The same turns and mirrors carry the whole set onto itself and the rows of a family onto each other. Which other rows belong to the same family as each row named below? List them in the order they appear above.
These 32 rows form 4 families of 8 rows each.
Bipon: [  1  32   2  39 -50 -20  10 -32   3 -46]
rig: [  4   5   2   9 -22  -4 -37 -67 -45  -2]
Davur: [ 47  19  -7  60 -23   5  35 -11  -9  -4]
Pivap: [  3  40  -9  39 -37 -26  16 -20 -11 -40]
Mit: [ 32 -28 -16  28 -29  15  -5 -43 -50  25]
Nof: [ 12 -30   3  17 -49  11 -18 -58 -48  -7]
vonu: [ -8  34   6  35 -38  -6  10 -19 -18 -42]
paro: [ 12  48   8  48 -19   1  11 -20   5  -9]
Gede: [  5  15 -10  -2 -41  -3 -20 -75 -28   3]
nuna: [ 15  -1 -14  53 -46 -13  17 -18  -9 -52]
fisug: [  5  39 -13  35 -32 -13   4 -23   1 -46]
Pulus: [ 15  50 -19  42 -32   0  20 -15   3 -12]
Firap: [ 22   9 -21  55 -34   5  32  -5   5  -6]
gis: [ 18  -8  -9  49 -57  -8  19  -8  -6 -42]
zizoz: [ 42  13   5  19 -29   9 -23 -65 -29  26]
bakor: [ 35  16 -10  21 -15  14 -11 -62 -38  34]
Fivis: [ 44 -36  -9  25 -43   0  -7 -47 -26  26]
Laku: [ 14   3  18   7 -30   0 -32 -69 -28   4]
luguz: [  3 -26   5  19 -38  -7 -19 -53 -53  -1]
Zafum: [ 37   4 -21  62 -35   2  22  -8   6 -22]
zis: [ 15 -23  -7  18 -51 -18 -16 -63 -47  -7]
zuti: [ 29  44 -20  45 -25   4  11 -12  17 -21]
kebu: [ 17 -30  -5  27 -33  -2 -21 -56 -56  -3]
leg: [ 30  52 -11  35 -34   0  19 -33   9 -18]
kav: [  6  17   8  18 -25  -9 -27 -65 -45  10]
fegil: [ 29  12  -4  22 -16  10 -32 -60 -31  28]
sif: [ 47 -21 -14  29 -41  20 -12 -60 -43  20]
kaves: [  8  -1  -9  52 -39 -22  29  -8 -13 -36]
kam: [ 42 -24 -15  36 -22  13 -18 -52 -39  24]
lub: [ 22  -2  -9  54 -44  -3  32  -6 -34 -44]
makip: [ 43  13 -18  47 -41  16  32  -6   6 -13]
vog: [ 37   4 -11  10 -26  15 -15 -56  -9  35]

Which other rows belong to the same family as bakor? Bipon, Mit, gis, luguz, leg, kav, makip
Which other rows belong to the same family as Laku? Pivap, Nof, Pulus, Firap, zizoz, sif, kaves
Which other rows belong to the same family as Zafum? rig, nuna, fisug, zuti, kebu, fegil, kam

The same turns and mirrors carry the whole set onto itself and the rows of a family onto each other. Which other rows belong to the same family as each row named below? List them in the order they appear above.
These 32 rows form 4 families of 8 rows each.
forak: [ 15 -25  12  35  17  -2   4  32  15  -7 -15  36  24  -9  -9   7  21  27
  31]
sis: [ 35  47 -16 -18  -4   6 -32  11 -14 -14 -21 -17  22  14  22   6 -18  24
  26]
lepes: [-19  20  20 -22   3   4  -1 -34  -7  31   1 -12  14  15 -10  -2 -25 -10
 -15]
pifir: [ 20 -27   8  43   4   5  -3  31  13   8 -11  31  29  -5  -1  -4  28  14
  32]
ranam: [  0 -21  35   9  -8  24  17  -6 -42  14 -28 -38  -7   0   1   9 -11   8
  10]
lef: [-11  16   4 -24 -14   9  -5 -31  -1  37   1 -18  14  15   0 -12 -20 -15
 -18]
gumo: [ 44 -13  25  -1 -27   2   8   2  11  -8 -39  22  18 -10  -9   8 -18  53
  10]
Liniv: [ 16 -24  -9   3   5  -7  51  46   8  10  -3 -35 -17   1  -9  -3  -8  34
  -5]
muput: [ 16 -23   1  41   4   2   0  47  19   6  -5  34  19  -1  -5   5  29  20
  22]
Rasob: [-10   5 -24  -3  25   6   9  23  24  11  12 -10  16  27  23   1   9 -15
 -40]
ros: [ 14 -26 -12   7   9 -14  48  41  -4   8   0 -26  -4   4 -12  -6 -13  37
 -25]
zatoz: [ 11  31 -14   8  -2 -23 -15  36  -7  13  23  10  20  27 -10 -28   1  18
  46]
kof: [ 31  39  -7 -12  -8  13 -27 -12 -10 -14 -28 -11  16  15  31   9 -21  17
  36]
boram: [-12  18 -36  -7  28   3   3  21  17  19  13 -16  10  23  24  -1   7  -9
 -27]
tazez: [  5 -26  18  13   1  21  18  -9 -34   4 -27 -40 -13 -12  -5  20 -16   3
   9]
buka: [ 32  -2  19  -9 -22   7   2   2  19  -9 -45  32  14 -12   7   8 -27  47
   2]
segaf: [ -6   1 -41  -9  19  -1   9  15  30  11  16 -12  16  19  16   0  16   1
 -36]
zifut: [  1  41 -19  10   8 -21 -17  25  -2  23  23  14  23  27  -3 -21   1  17
  39]
rino: [-13  18  12  -6  -7   5  -8 -39  -6  32  -3  -5  16  17  -1 -11 -19 -15
 -25]
Buna: [-10  17  14 -24  -1   4   1 -46  -8  22  -6 -12  17  14   4  -5 -33  -2
 -17]
Let: [ 25  52 -11  -7  -3   4 -29   7 -13 -19 -19  -1  23  23  22  16 -20  21
  25]
romu: [  8 -25  -9  12   7 -12  43  53   0  18   9 -22  -8   5 -21  -4  -1  31
 -17]
lume: [ 41  -2  18  -2 -22   2   4  -9  20   7 -39  31  23  -9  -1  11 -18  56
   9]
poku: [ 20 -39  -8   9  -1  -5  48  34  -1  24   2 -29 -17   6  -3  -9  -5  34
 -15]
sifan: [ 35  12  28  -3 -12   1   3   1  12  -8 -48  29  18 -12  -1  18 -26  47
  12]
Fuf: [ 18  30 -14  25  13 -22 -13  31  -7  18  26   7  20  25 -15 -15   0   8
  46]
mede: [ 33  41 -17 -15 -13  13 -28   4  -4 -12 -22  -4   7  20  33  16 -14  24
  30]
falav: [ 11 -31  15  37   8   2   5  25  14   7  -3  44  24   1  -3  11  21  24
  29]
zali: [  0  -3 -32  -5  16   9  11  22  24  26  21 -24  16  26  20  -7  15  -5
 -32]
Das: [  7  31 -16  24  14 -24 -14  34  -2  -2  23  18  22  24 -16 -19  -2  16
  38]
gud: [  3 -31  19  -2 -16  23  15 -13 -34  19 -27 -34 -12  -7   6  13 -12   5
   4]
pud: [ 13 -38  30  13  -8  24  22  -6 -29   2 -29 -31  -7  -8  -4  16 -12   5
   1]

Which other rows belong to the same family as Buna? gumo, muput, kof, boram, zifut, romu, pud
Which other rows belong to the same family as sifan? forak, lef, Let, poku, zali, Das, gud
Which other rows belong to the same family as buka? sis, ranam, Liniv, segaf, rino, Fuf, falav

The same turns and mirrors carry the whole set onto itself and the rows of a family onto each other. Which other rows belong to the same family as each row named below? List them in the order they appear above.
These 18 rows form 3 families of 6 rows each.
L: [-17  37  62  -7  17  13  33  -1 -13 -29  23 -36 -11  60 -12  10 -27  28
  18  38   8   8 -24  -2 -34   1  23   9  -8]
F: [ 33 -10  30  -1   1 -14  37 -20 -11 -32  11 -44  -5   1  20  -1 -30 -26
 -11  51  14 -15  -6  46  27  19  29  -4 -29]
N: [-10  40  64   4  12   2  28 -15 -26 -28  -7 -43   5  50 -17  16 -51  -1
   7  32 -32 -22 -18  -2 -39  -1  32  26  13]
Q: [ 41  24   3  32   9 -20 -26 -11 -19 -34  22 -11 -54  32   3  -6 -20 -24
 -12  15 -22 -28  16  13 -10  35 -16   6  12]
Z: [ 12  23  28  27  28  -2  16 -31 -13 -21   1  13   5   4 -21   6  -8 -16
  35  12 -11 -38 -14 -16   3  20  56 -52  29]
U: [ 24  14  39   9  20 -64   5   2   8 -60  43 -26 -29  32 -32  11 -65   8
   3  37   0 -46 -14 -33 -10  11  49 -27 -22]
E: [ 13  21   6  23  19   4  15  -9  -9 -31   1  18   8 -27 -15   8 -12 -11
  25  15 -39 -15 -21   1   4  17  39 -29  50]
B: [ 12  32  25  30  26   0  22  -4  -7 -26  15  11  -7  -5  -9  15  -3   3
  18  38  -7  -7   4  -6 -26  -5  54 -43  63]
D: [-23  18  -6  28 -15 -44  13 -37   2 -78 -12 -24  16  32 -22 -17 -17  -2
  -1  37  14  -9   5  28 -24   6  -3 -20   9]
S: [-12  34  69   5   3   7  11  20 -10 -53  -3 -46   8  46  -6 -14 -42  15
  18  42 -30   6 -16   7 -28   9  26  31   5]
H: [  1  37   8  41  27 -39 -29   2  -8 -27  29  12 -44  14   3  12 -19  -9
 -10  27   1   4  18  15   5  53  -3  10  16]
R: [ 44 -16  22 -23  -2  -6  24  15   0 -25  19 -49  -5  -1  15   9 -19 -15
   5  42 -15  -4 -35  31  14   7  40   7 -23]
A: [ 31  47  12  26   4 -20 -48  -1 -13 -52  36  10 -33  14   8  -7 -18  -9
  10  23 -30  -8  13  -6 -16  33   3  19   5]
J: [-20   6   7  24 -20 -29  19 -21  16 -83   6 -21  46  20  -9  -2 -20  36
   5  19  10  -2  -2  22 -14  16  14 -16  30]
P: [-15  -8   9  41  -2 -31  19 -16   6 -52   4 -36  31  36 -18  -2 -22  -1
   1  38  28  18 -26  27 -19  24  -2 -17  44]
Y: [ 43  13  19  13  13 -64   3   6  20 -71  50 -11 -12  25 -14  11 -59  20
  18  11   9 -24 -35  -8   1  25  50  -6 -25]
T: [ 37  27  17  -1   8 -53  -3  -8 -12 -39  56 -11 -30  19  -6  41 -72  11
  23  26  22 -15 -30 -17 -20  17  45 -29  -1]
K: [ 37  10  13   3  10 -30  29   7  -3 -25  27 -44 -17  31   9  17 -19 -43
  -1  61  -5  30 -21  38  23  11  41  -1 -23]

Which other rows belong to the same family as Y? E, S, R, A, J
Which other rows belong to the same family as T? L, B, H, P, K

